In the rows, 128 means zero.
One turn sends every row of this set to another row. A few are shown first. Where does it send the rows asked after them?
zupe: [137 156 119  85 128 128 143 136 113  92 143  90 133 134 115 133 146  99
 118 144 116 123 154 135 130 149 122 144 134 133 104 118]
zapo: [127 145 122 133 123 105 118 152 144 124 136 107 141 107 153 146 110 113
 100  86 161 119 132 131 113 112 124 155 133 128 129 110]
lipun: [140 161 110  96 125 130 136 147 123  95 145 108 159 130 117 122 148 106
 110 133 101 141 154 110 128 141 134 154 144 123 119 124]
lev: [130 133 162 115 115 156 142 139 146 126 157 105 141 140 128 109 159 123
 150 153  73 144 122 115 134 137 116 106 127 144 129 108]
Fodog: [132 127 108 133 115 107 124 153 136 117 120 105 145 106 142 151 101 122
 118  84 159 109 120 136 110 115 127 151 121 125 126 120]
Sis: [116 136 118 133 125 103 117 141 137 118 125 108 145  98 154 152 118 122
 110  95 170 116 132 132 112 101 121 152 131 132 134 114]
rodi: [120 114 140 162 132 123 112 139 129 142 103 143 128 123 128 118  93 118
 165 106 161 133 102 152 132 105 120 109 122 129 123 127]
lede: [149 131 132 127 117 128 126 112 113 121 123 118  79 150 126 119 154 113
 153 158 130 155 123 122 165 131 107 127 140 128 128 134]
peb: [141 160 124  90 120 133 141 143 132  91 145  94 129 139 117 137 159  99
 135 137 116 126 153 114 127 148 139 142 151 136 127 140]
navop: [105 113 167 123 144 141 133 146 141 126 123 146 168 128 151 116 119 151
 122 115 121 134 121 124 101  92 135 133 103 141 134 120]
tenid: [152 132 113 140 133 111 128 106 118 128 126 115  94 146 117 120 146  89
 146 137 129 145 114 108 159 149  98 143 134 125 119 132]
zemav: [118 125 125 167 134 128 107 140 126 162 102 118 115 122 136 111  97 109
 157 102 152 127 109 142 124 112 107 111 132 132 113 116]
Vol: [133 137 113 128 120 112 128 155 136 117 121 110 134  94 150 147 115 125
  94  84 143 129 130 128 117  95 125 151 122 128 136 116]
lek: [105 112 155 116 144 138 142 143 138 134 121 150 168 120 128 123 110 154
 123 125 127 126 119 137  97  93 135 122 100 138 136 120]
zar: [125 126 165 133 140 172 135 129 144 120 143 120 145 133 126 110 150 116
 163 147  88 154 128 100 149 141 124 108 118 136 123 129]
dukod: [133 132 164 102 137 146 139 130 140 124 147 112 141 137 131 123 171 118
 161 159  92 134 123  93 131 145 117 106 127 153 122 127]
latus: [113 121 129 164 131 134 103 140 136 158 110 128 123 126 126 113  97 116
 156 116 162 121 107 157 122 112 115 105 132 132 125 128]
nele: [107 111 131 168 136 126 110 133 142 154 114 121 123 137 130 118  94 119
 161 108 158 132 113 149 121  99 121 120 137 141 132 128]
Sadu: [154 136 112 132 121 109 127  94 121 130 116 121  93 157 116 119 155 102
 139 156 130 139 118 121 156 145 119 125 128 131 115 128]
Lal: [154 141 130 115 130 108 127 117 131 127 128 119  93 155 112 114 157  91
 155 150 118 146 114 120 157 132 114 120 151 143 120 143]
faket: [158 137 118 122 124 101 120 115 124 114 105 104  96 136 114 130 159 102
 151 156 108 138 115 117 156 141 115 128 140 130 112 132]
kato: [ 92 114 156 120 147 153 139 146 122 138 120 148 157 119 132 122 112 145
 135 113 121 135 123 130  99  99 143 122  94 134 127 117]
sil: [150 166 111 104 117 134 144 135 131  96 136  97 154 135 110 125 150 110
 114 144 109 125 164 127 124 143 140 132 147 131 117 118]
saruv: [109 110 154 122 131 132 138 154 137 135 127 147 180 110 137 130 113 158
 133 111 127 132 113 124 103  95 135 121 110 131 129 111]
tole: [141 161 116 104 111 140 138 136 121  95 136  98 145 138 105 146 157  95
 125 130 106 133 157 127 136 145 131 140 149 120 115 136]
zuv: [126 127 118 130 118  98 115 137 137 119 132 104 138  99 151 151 116 118
 102  93 160 116 122 124 113 106 130 149 113 131 137 107]
malu: [134 139 117 127 116 108 121 143 149 122 122 105 138  95 152 150 112 130
 101  96 162 110 122 131 117 104 122 149 122 126 134 117]
gev: [102 115 152 117 140 132 133 135 132 132 118 144 173 129 132 111 110 151
 132 121 122 130 120 128  98  81 148 129 108 136 129 110]
Gikip: [134 138 169 117 117 155 139 123 140 127 143 118 148 134 128 136 161 116
 157 149  81 141 134  93 140 152 114 110 112 139 124 118]
toz: [115 113 134 165 150 137 107 132 126 155 114 132 120 142 130 118 100 114
 154 107 162 130 108 150 126 104 112 117 136 136 117 128]
div: [139 127 160 133 126 163 136 120 148 120 145 119 141 131 129 123 166 123
 150 159  92 142 131 108 141 145 126  90 111 147 135 118]
Lige: [133 135 161 122 123 147 127 132 137 125 134 116 127 128 115 130 158 120
 176 165  84 142 130 103 136 156 131 101 122 138 132 117]
Tef: [147 158 120  93 124 132 145 137 128  95 137 102 140 127  95 146 158 110
 135 142  87 131 145 126 128 138 143 138 144 127 125 121]
zok: [100 118 157 116 146 131 129 136 143 130 125 144 175 121 143 121 108 142
 132 114 123 128 118 137 100  87 135 129 100 151 131 114]
Zivo: [154 130 129 131 116 108 128 108 118 128 108 123 104 160 111 120 151  99
 146 151 106 153 121 118 160 138 103 125 137 131 113 142]
tos: [119 114 134 172 139 135 103 133 132 144 115 118 125 123 125 119  93 111
 162 109 162 126 121 149 127 101 119 104 137 138 131 120]

Lal turns into peb
zar turns into tenid
Now find these:
saruv turns into rodi
zemav turns into Vol
lede turns into zupe
lek turns into latus
Zivo turns into tole
toz turns into zapo
sil turns into div
Sis turns into zok
Tef turns into Lige
zuv turns into gev

One turn sends every row of this set to another row. A few are shown first. Where does it send the rows asked after them?
ropa: [109 126 133 123 109  95 152  90 159 109 116 155 128]
Fik: [109 141  90 106 147 107 180 134 154 134 107  98 117]
rele: [122 124  93  99 126 106 181 129 139 106 118  99 120]
vuto: [126 132 103 100 147 123 128 116 132 103 128 139 185]
fige: [101 138  85 106 141 107 173 139 158 135 116  98 120]
niv: [127 126 120 113 166 120 129 132 160 140  91 164 159]
baf: [134 106 104 117 120 125 175 131 125 108 101 120 121]
Reku: [114 145 101 110 131 130 128  71 159 120 117 143 135]
kip: [125 139 100 136 159 102 133 114 112 110 112 102 133]
Busu: [134 105  95 140 135 121 155 149 134 115  86 132 139]
Rosir: [129 101  98 112 114 129 168 136 126 108 104 123 127]
fozas: [112 115 147  98 135 120 145 108 144 142 142 146 119]
Fusi: [107 137 131 103 154  96 133 141 146 146 121 140 174]
goro: [126 153  90 122 142 112 115 120 171 109 146 141 147]
nubos: [106 125 128 116 149 123 144  89 139 138  89 147 169]
Toven: [ 87 136 134 126 148  90 169 100 167 138 119 131 152]
Fetav: [145 109 100 139 140 119 158 153 131 114  92 126 133]
rosor: [132 118 100 120 141 139 152 147 167 123 149 143 165]
big: [105 150 115 116 173  82 141 117 170 116 108 142 159]
Boleg: [113 145 111  95 123  77 138 136 168 108 124 147 150]
siku: [121 133 112 152 137 121 138 109 184 133 116 159 128]
rad: [111 135 101 142 155 100 130 111 113 111 108 106 134]
fave: [111 110 127 129 127 139 174 100 165 136 138 141 138]
Biz: [118 134  94 121 155 114 165 123 194 103 137 142 145]
nomir: [123 118 123 116 149 126 157 142 184 149 132 153 127]
nidi: [126 140 107  81 126 125 113 123 151 138 119 151 146]
fug: [127 125  99 103 141 124 149  91 153  81 139 143 150]
ter: [117 136 114 122 154 120 138 111 109 144 107 102 117]
kaz: [136 110 120 100 141 143 131 101 133 116 112 161 148]
Duz: [107 134 111 124 149 117 128 116 111 146 113 104 119]
suvuk: [104 134 101 115 151 118 148 135 141 165 109 103 115]
muto: [132 132  94 154 161 105 151 133 134 105  93 116 137]
digek: [116 136 103 110 155 117 151 140 138 160 106 101 116]
Zaka: [107 141 110 104 131 106 147 110 182 141  84 157 141]
kidu: [122 128  90 154 154 101 142 138 131 104  93 121 144]
Mavet: [106 128 131 105 130 102 154 128 150 124 168 126 150]
Buli: [132 122 129 122 114 109 124 137 153 125 141 160 132]
rame: [112 119  85 100 119 113 180 124 142 107 118 103 122]
sevit: [117 125  93 135 149 136 164  94 170 108 111 143 170]
fiko: [101 139 133  98 149  85 142  91 144 109 140 131 140]

Duz turns into Busu
sevit turns into Mavet
Now find these:
Zaka turns into goro
fug turns into fozas
Fetav turns into Fik

One turn sends every row of this set to another row. A few are shown first. Where does it send the rows asked after them?
Sasaf: [140 178 127 127 139 142 139 134 146 140 131 155 144 133 128 130 142]
nanag: [145 119 153 162 115 119 159 129 110 121 140 163 103 118 114 121 135]
gilol: [184 142 144 136 133  93 131  97 122  87 169 128 121 126 139 116 121]
dus: [178 140 133 152 152 124 156 117 101 111 168 128 141 110 142 111 149]
vono: [119 181 131 111 125 140 158 141 141  92 164 147 138 119 110 131 113]
bik: [123 185 141  99 111 121 156 129 115 111 158 152 148 116 109 156 138]
nal: [111 140 120 125 115 147 154  97 134 135 150 150 112 103 148 129 124]
kebat: [115 163 133 108 113 118 155 118 111  91 184 132 167 127  91 138 129]
liv: [142 141 141  74 131 117 162 128 118 100 159 130 122 130 101 122 147]
Vegav: [154 123 153 169 121 122 139 128 141 124 132 160 114 133 121 115 116]
gumom: [117 110 128  98 107 115 152  76 121 128 167 122 145 123 130 134 134]
nit: [112 126 126 105 107 130 161  87 107 127 163 140 116 102 136 137 138]
lif: [189 138 145 133 142 115 125 101 103 106 173 138 137 112 142 116 140]
Zupo: [152  99 160 142 116 108 162 121  97 122 149 149 124 126 106 123 147]
fezo: [176 156 136 158 132  85 153 106 130 104 148 122 124 134 147 126 127]
Zifug: [136 160 137 116 108  90 121  90 117 119 158 142 161 155 103 144 143]
pote: [160  93 160 144 117 103 137 111 113 123 153 143 148 142 104 116 136]
ligat: [120 148 117 142 135 122 146 119 151  96 165 119 154 158 101 103 115]
Ruf: [119 118 122 120 112 117 135  76 148 134 158 120 159 137 137 127 117]
deta: [117 167 126 133 120 143 132 112  96 100 178 168 118 114 103 121 138]
paro: [165 156 127 179 140 106 162 110 107 108 158 127 136 125 145 120 141]
Pud: [112 134 115 138 117 141 138  90 156 135 150 136 137 124 147 120 109]
davu: [122 184 132 127 117 132 122 121 141 106 168 154 169 130 110 139 114]
mokag: [159 103 155 159 121 112 127 116 142 120 145 147 141 146 112 109 116]
Mov: [133 164 136  95 127 125 147 131 144 111 162 128 182 138 105 136 126]

Sasaf turns into liv
paro turns into lif
Now find these:
kebat turns into davu
gumom turns into Pud
Zupo turns into mokag

One turn sends every row of this set to another row. A few are shown first. Where does it send the rows asked after them?
Gomod: [141 106 112 120 140 135 129  90 101 107 130 140 133  84 136 129 145 119
 138 150]
fid: [110 109 124 133 134 117 157 139 123 139 139 115 215 102 128  82 130 101
 132 157]
fim: [123 105 127 107 153 107 140 106 123 120 157 151 138  97 104 110 162 160
 132 146]
ruvag: [126 107 118 169 145 131 119 136 113 122 127 155 149 109 117 110  99 172
 152 132]
sofel: [123  97 128 135 116 145 139 108 120 148 158 139 187 106 151 114 183 132
 155 138]
tofon: [147 101 118 152 116 149 103  91  87 137 145 128 152 122 136 121 134 138
 140 125]
gafe: [111 131 116 136 144 100 151 120 165 132 137 125 150 102 142 118 147 100
 145 152]
Leliv: [124  96 113 119 118 115 134 130 111 161 130 127 177 116 128  67 105  98
 142 139]
lona: [108 119 129 131 152 125 161  95 138 128 134 159 157 140 100 100 101 145
 112 153]
kovur: [106  94 117 150 157 127 146 120 142 111 120 154 150  94 159 115 149 123
 156 160]
Foso: [ 98 108 153 125 144  96 171 132 119 124 161 128 155 135 127 141 124 142
 146 145]
zonus: [128 118 114 165 140 131 141 119 124  96 146 154 151  84 139 118 118 154
 142 174]
Nire: [138  90 114 148 106 166 131 108  92 144 136 145 144 121 120  87 121 132
 120 145]
fof: [117 105 134 160 132 146 152 136 117 127 137 129 216 109 143 109 168 123
 139 145]
kap: [101 114 147 139 133 121 177 126 131 137 139 157 156 159 125 118 104 138
 138 143]
kuved: [121  86 111 139 137 150 122  78 105 128 159 116 167  93 122 116 148 142
 120 160]
dif: [121 114 125 132 133 142 138 124 121 129 133 118 141 110 146 147 180 116
 140 136]
fipet: [126 110 121 122 142 131 146 101 135 132 134 180 140 121 102  86 142 157
 123 144]
geruv: [144 102 104 126 127 136 131  98 103 115 128 171 153  93 124  88 100 133
 152 144]
seb: [128 122 147 130 117 123 156 145 101 154 136 136 192 133 132  87 117 102
 149 118]
Dep: [ 95 126 130 142 139 130 146 145 141 141 149  93 179 127 126 137 153 126
 136 130]
Niz: [117 113 109 135 133 124 140 119 122 127 144 146 191 109 105  77  73 143
 148 138]
peluv: [110 120 121 140 150  99 129 137 155 157 119 125 149 127 120 110 128 118
 155 111]
Dobu: [131 145 117 155 133 102 123 135 136 142 147 125 149 118 100 113  97 149
 142 124]
zazek: [ 97 121 123 147 125 131 149 153 143 148 148 124 199 135 114  95 108 140
 149 123]
zuko: [140 103 109 125 118 119 108  94  95 149 146 115 151 115 122  94  98 115
 133 137]
sor: [117 100 144 115 134 103 156 137 116 129 160 149 137 116 129 128 164 153
 156 136]
lafad: [134 112 130 165 133 150 125 100  99 115 153 116 190 109 136 137 159 140
 129 141]
gumum: [126 111 131 133 138 128 140 115  86 134 136 113 171 120 102  89  83 113
 113 140]
vos: [110 116 145 122 148 108 147 113 114 138 158 107 215 105 133 117 146 113
 148 132]

fof turns into lafad
dif turns into Gomod
Now find these:
sor turns into fim
Nire turns into gumum
gafe turns into kovur

